[[104 124 107 135 111 127 150]
 [133 119 150 113 102 128 145]
 [119 134 130 132 119 120 127]
 [129 121 137 118 106 131 149]
 [137 121 128 120 124 138 144]
 [129 125 113 127 129 138 145]
 [137 133 127 128 137 131 125]] -> 137

[[129 127 127 129 128 129 125 128 131 129 127]
 [117 130 125 134 132 131 135 112 108 130 121]
 [133 125 131 126 134 125 131 130 139 125 138]
 [127 127 128 131 144 128 135 119 108 121 122]
 [117 126 124 140 138 132 134 105 112 132 120]
 [133 125 132 128 138 126 131 127 123 121 125]
 [131 128 132 125 121 130 122 134 138 126 135]
 [129 126 128 131 133 124 126 127 135 133 131]
 [134 128 128 125 121 128 121 139 129 125 119]
 [134 126 128 129 132 127 132 134 123 121 122]
 [132 126 129 126 137 125 132 129 126 124 129]] -> 132

[[129 121 138 120 130 131 122 137]
 [151 112 136 123 130 127 129 129]
 [112 136 123 130 127 129 129 121]
 [136 123 130 127 129 129 121 138]
 [129 129 121 138 120 130 131 122]
 [127 129 129 121 138 120 130 131]
 [130 127 129 129 121 138 120 130]] -> 130

[[138 109 120 132 127 128 137 120 126 137 131 124 134 126 124]
 [124 126 140 123 127 133 134 127 125 133 129 130 118 126 124]
 [128 133 124 130 128 133 132 127 140 128 131 131 128 136 129]
 [132 129 131 125 123 128 120 134 134 135 124 127 126 127 127]
 [128 121 120 135 131 128 123 134 131 132 134 128 133 134 125]
 [123 118 139 125 128 131 126 121 120 122 136 128 132 125 132]
 [133 115 122 132 125 129 130 133 130 130 126 130 126 134 122]
 [128 134 136 124 128 122 124 136 123 122 134 133 125 124 130]
 [130 128 126 124 125 123 123 129 138 133 132 135 130 125 138]
 [132 131 147 140 133 126 134 129 127 133 128 128 124 128 128]
 [133 129 154 127 125 129 120 120 124 133 122 125 133 128 127]
 [133 125 134 126 136 131 126 115 118 121 132 132 121 127 130]] -> 133

[[124 129 129 125 132 123 126 122 123 131]
 [123 105 110 121 138  99 144 120 105 124]
 [128 127 125 132 127 129 130 129 129 127]
 [116 138 127 135 129 132 122 117 129 134]
 [139 124 136 116 127 127 127 137 131 125]
 [120 133 125 135 129 129 127 121 126 131]
 [125 131 128 131 127 131 126 126 130 129]
 [131 128 138 113 132 124 122 126 124 131]
 [127 125 120 138 126 129 134 129 128 126]] -> 127

[[137 126 130 130 130 125 130 125]
 [125 128 130 124 133 126 130 131]
 [145 124 135 129 138 117 134 127]
 [146 131 131 131 141 107 125 132]
 [125 133 126 127 132 121 122 134]] -> 125
---
[[128 107 123 121 128 136 131]
 [131 119 125 108 119 129 118]] --> 119

[[143 129 124 111 152 131 103]
 [122 140 115 109 153 117 126]
 [133 136 146 117 130 129 112]] --> 153

[[124 133 134 145]
 [124 145 133 152]] --> 145

[[140 119 158 121 131]
 [139 125 132 123 127]
 [128 131 134 129 129]] --> 132

[[100 130 109 148]
 [154 127 109 111]] --> 127

[[130 125 126 106]
 [125 130 134 113]] --> 130
---
[133 108 156 116 104 105]
105
[137 137 157 130 153 119]
119
[124 132 136  99]
99
[102 135 104 131]
131
[147 101 134 107 125 133 117]
117
[115 154 145 111 129 115]
115
[135 135 142 125 156 130]
130
[137 121 120 139 152]
152
---
[[129 125 104 127 119 141]
 [127 126 116 126 143 118]] → 129, 118

[128 133 122 153] → 128, 153

[148 100 147 116] → 148, 116

[[132 152 100 140 127]
 [130 151 127 120 130]
 [150 101 111 118 118]] → 132, 118

[[140 145 116 126 109 124]
 [116 106 142 132 145 125]
 [144 154 113 125 104 123]] → 140, 123

[136 154 131 129 121 127] → 136, 127
---
[153 109 156 149 134 144 118] -> 153
[136 158 120 119 150 155] -> 136
[115 119 104 140 135] -> 115
[144 153 117 147] -> 144
[120 129 135 106 116] -> 120
[127 128 101 129] -> 127
[120 127 133 154] -> 120
[102  99 121 115] -> 102
[119 133 144 104 116 142 150] -> 119
[106 121 133 123 134] -> 106
---
131	135	131	128
126	100	122	124
133	150	126	128
>> 150

112	131	124	149	111	142
120	133	118	125	156	111
134	110	143	111	132	136
>> 111

139	145	145	138	152	136	137
136	131	134	142	138	129	130
141	135	138	139	132	136	136
>> 132

137	138	137	117	105	109
136	136	141	122	142	117
136	136	142	122	143	118
>> 122

132	130	137	135	115	133
119	104	128	138	117	136
122	119	132	126	128	126
>> 126

132	126	125	124	112	132	129
119	128	132	137	143	130	133
103	130	117	118	113	112	136
>> 113
---
[127, 112, 114, 106, 124, 150, 151] value 124
[104, 122, 143, 116, 111, 149] value 116
[136, 125, 149, 118, 132] value 149
[134, 135, 135, 105, 113, 151, 122] value 113
[125, 154, 139, 120, 115, 133, 115] value 115
[101, 110, 108, 125, 120, 137] value 125
[136, 152, 127, 126, 129, 129] value 126
[134, 107, 129, 124] value 107
[151, 118, 111, 117, 130] value 111
[114, 116, 116, 149, 134] value 116
